The same turns and mirrors carry the whole set onto itself, and each row onto the other rows of its family. Which rows share a family with each named row? Give them in list order.
These 32 rows form 4 families of 8 rows each.
Kilar: [-11   6 -14   1 -10   0  -3  17   0 -22  -7   6  10   3]
vezo: [  3  -1 -21  -3  -8   3   4  -2   1 -24  -6   4  -3  -8]
Korul: [  9  -3  -7 -11  -6  12 -12  14  -1  -7  -3   8   2 -16]
lukez: [ -5   5   4  -5 -14  -4 -10  14 -10 -11 -10  12   1  -8]
radis: [  1   1 -18  -4 -15   7   7   0   1 -18  -9   4  -6  -8]
fet: [  5   5 -12   4 -11 -15   2   6  -9 -12  -1  -1   3  -6]
kuv: [  4   2  -8   5  -4   4  -7   2   7  -9  -1  17 -14 -10]
lugik: [  1   0 -20  -1  -9   3   4  -5  -1 -19  -7   1  -5  -7]
tari: [  1   7 -13   0 -11 -18   0   4 -10 -12  -1   2   6  -6]
mazup: [ -6  -2 -15   2  10   5  -6   8   0 -14   3  11   7 -11]
gapep: [-10   5  -7  -1  -4  -1  -1  19   1 -21  -4   7  11   2]
Duk: [ -4   8   5  -7 -15  -1 -11  15  -5 -14  -7  14   5  -9]
Zuso: [ 11  16 -10  -1 -12  -3  -8  10   2  -1   0   5  -4   0]
bas: [  5   3 -10   8  -9   3  -9   0   7 -11  -1  14 -13 -11]
sop: [ -6   6   6  -7 -12  -2 -10  12  -7 -10 -14   9   4  -7]
Gev: [ -8  -8 -13  -2   7   5  -3  12   0 -12   2   7   8 -10]
sumik: [  9   5 -10   6  -6   4  -5  -1   5  -9  -7  17 -12 -10]
finel: [ -9   1 -13   4  10   2  -4  14  -3  -8   2  10   4  -9]
Dezol: [  1  -4  -6 -13  -8  11 -12  11  -1  -7  -3  10   4 -17]
kudek: [ 1  4 -6 10 -8 -1 -7  0  8 -8 -1 19 -9 -7]
fako: [ 11  12 -14  -4  -9  -4 -10  11   6  -4   2   2   1   3]
vugi: [  2   7 -18   0  -9 -17  -3   6  -9 -12  -1   0  -1  -4]
Fip: [ -9   1 -14  -1  10   6  -6  11   0 -13   2   7   5 -13]
vosi: [  4   2 -10  -1  -8 -16   1   4 -11 -13   3   0   0 -11]
rupar: [  3   2 -24   0  -9   1   4  -1  -2 -20  -5   6  -6 -13]
pano: [-12   4 -11   1  -8  -2  -6  19   3 -23  -7   4   9  -1]
Vegoz: [  7  -4 -14  -8  -9  10 -10  14  -1  -5  -6   6   9 -17]
zad: [  7  -3  -5  -7  -7  11  -9  16   0  -7  -5   8   5 -19]
bisot: [ -4   5   4  -6 -10  -3 -12   6 -10 -14 -13  12   2 -12]
duzaz: [ -6   6 -10   0 -10   3  -6  21   3 -25  -9   6   3   2]
vedi: [ 12   9 -10   2 -12  -7 -11  11   3  -2  -4   7  -4   3]
giz: [ 10  11 -10  -2 -14  -4  -9  14   4   1  -1   7  -3   0]

The rest of the family of radis: finel, kudek, fako, vosi, Vegoz, bisot, duzaz
The rest of the family of vezo: Kilar, Korul, lukez, kuv, tari, mazup, giz
The rest of the family of Duk: gapep, Gev, sumik, Dezol, vugi, rupar, vedi

The same turns and mirrors carry the whole set onto itself, and each row onto the other rows of its family. Which rows share a family with each named row? Give them in list order.
These 40 rows form 5 families of 8 rows each.
pag: [-12  -8  -2  -5   1   3  -1   1   5   2 -13   8  -3   7 -10  -6  -7  -4
   6   3   2  -7  10   2  12  -6   4]
pek: [-11 -14   4  -5  -5  -7   7   3  -1  -9  11  -1  -1   4   2   2  -3   0
  -3  -9  -4   6   4  -1  -9  -9   5]
rozo: [ -4  -1 -14   0 -12  -4   5   3  -2   9   4   4   7  -9   0  -7  -2 -17
   0   4   0  -4   0   8  -5  -5   5]
dulu: [ -5   7   4  -3  -1  -1  17  -9  -7  -2  -4   6  -4  -8  -6  -5  -5   3
  -2   1   0  -8  -7 -10   2  -7   0]
Kigi: [ -9 -13   5  -4  -4  -6   9   0   0 -10   8  -2   1   0   3   0   2  -1
  -3 -12  -6   4   9  -1  -8  -8   7]
fatan: [  1 -10  -7   3   2  -4 -13  13   7  -1   0   0   4   6  10   2   2  -4
   5  -3  -5  -1   4  16  -3   6   0]
Puzup: [ -6   8   8  -1  -2   0  17 -13  -3  -1  -2   5  -7  -6  -7  -5  -3   2
   1   2  -5  -6  -6  -8  -2  -6  -2]
taga: [  8  10  -4   2   4   6  -6  -3   2  10 -12   7   3  -4  -2  -4   1  -2
   4   7  -1 -13  -6   7   6  11  -3]
vop: [-10  -9  -2  -6  -2   5  -4   4   3  -3 -11   8   2   9  -7  -8  -6  -5
   8   5   0  -4   7   1  12  -8   4]
bagub: [ -4   5   7  -6  -2   3  15 -12  -6   3  -1   6  -2  -7 -10  -4  -5   3
  -4   1   0  -8  -5 -11   0  -5   2]
fufuv: [-1 -6 16 -2 14  0  2  1  5 -8 -2  3 -4 13  5  0 -2  9 -1 -5 -5 -8  0  3
  6  3 -5]
rusuv: [  9   9  -3   3   3   1  -3  -1   2  10  -6   5   2  -5  -2  -4   5  -1
   7  10   0 -18  -6   8   6   7  -2]
Vod: [-1 -5 14  0  8  5 -3 -4  8 -8 -3  3 -4  5  1  6 -3 15 -1 -4 -4 -7  2 -4
  4  7 -5]
mufov: [ -6   0 -16   0  -9  -5   4   4  -6   9   2   1   7  -8  -2  -8   1 -13
   4   2  -3  -3   0   9  -9  -5   7]
zuzuf: [ 1 -4 14 -3 12  4 -3 -3  3 -7 -4  2 -5  9  1  6 -1 15  1 -6 -5 -4 -1 -2
  3  7 -2]
Zes: [  2 -13 -10   0   2  -1 -15  13   5   3   1  -1   9   4   6   2   1  -2
   1  -3  -2  -3   6  13  -1   7   3]
Sem: [ -4  -3 -14  -1 -13  -5   8   5   0   7   6   4   4 -11  -4  -9  -2 -15
   2   4  -2  -2   0   2  -5   0   6]
lim: [-10 -10   8  -8  -2 -10   4  -1  -4  -6   4   1   2   4   2  -2  -6  -4
  -9  -5  -6   5   4   0 -11 -13   7]
lusud: [  2 -11  -4   0   0   1 -15   9   8   3   3   0   6   7   7   4   2  -4
   3  -3  -5   0   5  16  -5   8   2]
Peto: [-12  -9  -3  -8  -3   4  -4   3   2  -6 -12   3   2   8  -9  -6  -5  -7
   7   5  -4  -9   8  -2  10  -5   4]
Gam: [  6   5   1   7   2  -4   5  -3   0   7  11   1   0 -11   8   4   3   9
  -3  -7  -3  -2  -6   7 -14   7  -1]
Leg: [  3   1 -14  -2 -14   0   2   2  -4  12   0   3   3  -9  -4  -4  -2 -14
  -4   4  -1   3  -4   4  -8  -3   5]
tum: [-12  -8   0  -8  -4   2  -4   7   4   3 -11   9  -2   9  -7  -6  -3 -10
   5   6  -4  -2   5   2   9  -6  -4]
Vudot: [ 10   4  -1   3  -5  -3   8  -3  -2   2  11   0  -2  -7   7   4   4   7
  -4  -6  -4  -3  -7   8 -15   9  -1]
tavak: [-14  -8   0  -5   4   3  -6   3   3   0 -12   6   4   6  -7  -7  -7  -8
   5   5  -1  -5   5  -2  12  -8   2]
pagip: [-13 -14   2  -5  -4  -1   5   1  -1  -9   5  -1   1   3   1   1  -8   1
  -5 -11  -7   8   7  -3 -10  -6   4]
lil: [ -3   6   0  -2   1   2  14  -9  -6  -2  -1   8  -5 -11  -9  -4  -4   2
  -1   1  -2 -11  -4 -10  -1 -10   1]
kam: [  2   6   9  -8  -1   4  14  -6  -5   1  -2   3  -2  -6  -5  -5  -8  -2
   1   4  -4  -9  -8 -10   4 -10  -4]
mupe: [ 0 -4 13 -3 11  9 -1 -4  5 -6 -3  1 -3  9  8  7 -4 13  2 -4 -9 -5 -1 -1
  5  5 -2]
pagos: [ -8 -16   3  -4  -1  -6   9   2  -4 -11   8   0   3   4   3   1  -5  -1
  -4  -5  -3   6   9  -3 -10  -5   7]
nito: [ -1 -11  -7   4   1  -5 -10  10   5   4   0   3   1  10   6   2   4  -4
  -6  -4  -2   3   4  17  -6  10   4]
bapez: [ 14   2   2   4   4  -3   8  -4  -4   1   9  -3   2  -5   8   2  -2   5
 -10  -7  -2  -3  -9   5 -11   5   5]
sud: [  3   9  -7   4   3   6  -7  -1   2  11  -9   6   2  -4  -4  -2  -4   2
   6  10  -1 -14  -6   6   4  10  -4]
somu: [ -3 -10  -2   2  -2  -2 -13   9   8   3   0  -4   8   7   8   2   2  -1
   4  -3  -5   1   6  15  -3  11   1]
Nepe: [ -4  -1 -13   0 -11  -9   3   5  -4   7   2   5   5 -10  -7  -8   1 -15
   0   2   4  -3  -1   7  -8  -4   4]
von: [  7   5   2   3   2  -6   6  -4  -2   4  11  -2   0  -9   8   6   3   3
  -7  -6  -4  -4  -9   6 -15  10  -2]
barim: [ 12   5  -5   4   2   9   0   5   4  10  -6   5  -3   1  -2  -2   1  -1
   4   4   2 -10  -8   7   9  12  -6]
dizir: [  5  11  -4   1   1   6  -7  -2   5  13  -8   5   0  -4  -3  -2   2   0
   5   4  -2 -14  -9   9   7   7  -5]
mevat: [-1 -2 13  0 12  5 -7 -5  2 -5 -7  0 -2  9  4  6 -1 15  0 -5 -4 -7  0  4
  1  2 -5]
malan: [  8   3   1   4  -2  -3   3  -1  -3   0  12  -4   5  -8   9   4   5   4
  -4  -4  -9  -2  -9   4 -16   7  -3]

The rest of the family of mufov: Kigi, Vod, Peto, Gam, lil, sud, somu
The rest of the family of Leg: fufuv, lim, tum, kam, nito, bapez, barim
The rest of the family of rusuv: pag, Puzup, Zes, Sem, pagip, mevat, malan

The same turns and mirrors carry the whole set onto itself, and each row onto the other rows of its family. Which rows share a family with each named row? Give them in list order.
These 27 rows form 9 families of 3 rows each.
vusa: [  7 -13  -9   6   5  -9 -10  12   0   6]
dafuz: [  4  -3 -18   1   9 -16  -7   9   2   8]
rovug: [ 12  -2   1 -12  11  -4 -14   0   3   5]
lelit: [ -5  10 -10  -4   5  -9   0   5   6  -8]
pepav: [14 -2  7 -3  1  3  1  3  5 -1]
dugev: [ 5 -5  8 -4 11  3 -8  4 -5 -3]
vugiz: [-6  3 -8  4  7 -6  1  8 14 -6]
feku: [  8   3 -12   4  16 -10   7   6   9  -7]
Mafis: [  3   4 -11   4  19  -9   2  15   7  -4]
zarug: [-7 -1 -3  4 16 -4  1 -2 12 -1]
mezu: [  2   1 -17  -6   1  -6  -7  11  -4   9]
Gufud: [ 9  4 -1 -5  9  9 -6  9 13  4]
tis: [  6  -4 -16  -8   8 -16  -1   3  -3   8]
Nele: [11  4  6 -6  5  3  7  9  4  0]
tar: [ 6 -3  0 -4 14  8 -2  0  7 11]
vusub: [  1  -6 -13  -1  -2  -2   1  13   2  12]
liki: [ -4 -10 -10   1   6  -4   4   2   0  13]
rigar: [  1 -10  -2   2   2  -6  -8  17  -2   6]
til: [ 12 -13 -15  -2   8  -9  -5   8  -4   4]
fegi: [  7   8   0 -10   5   4 -13   6   5   1]
Libel: [  7  -3 -10  -1  10 -13   6   1   5 -13]
sim: [  1   3  -2  -8  10 -15   0  -5   7  -8]
Rupa: [17 -6  4 -7  8  0 -8  1  4 -6]
fifi: [  5  -7 -13   0  17  -5  -4  10 -10   5]
ripuz: [ 6 10 -4 -4 10 -9  6 -1 11 -6]
depaz: [ 11  -3   5  -6   1  -2 -12   3   3   8]
refi: [ 1  2 -5 -2 13 -6 10  2 -4 -9]

The rest of the family of dafuz: ripuz, depaz
The rest of the family of pepav: vusa, feku
The rest of the family of refi: dugev, fifi
The rest of the family of til: Libel, Rupa
The rest of the family of liki: zarug, tar
The rest of the family of Mafis: Nele, rigar

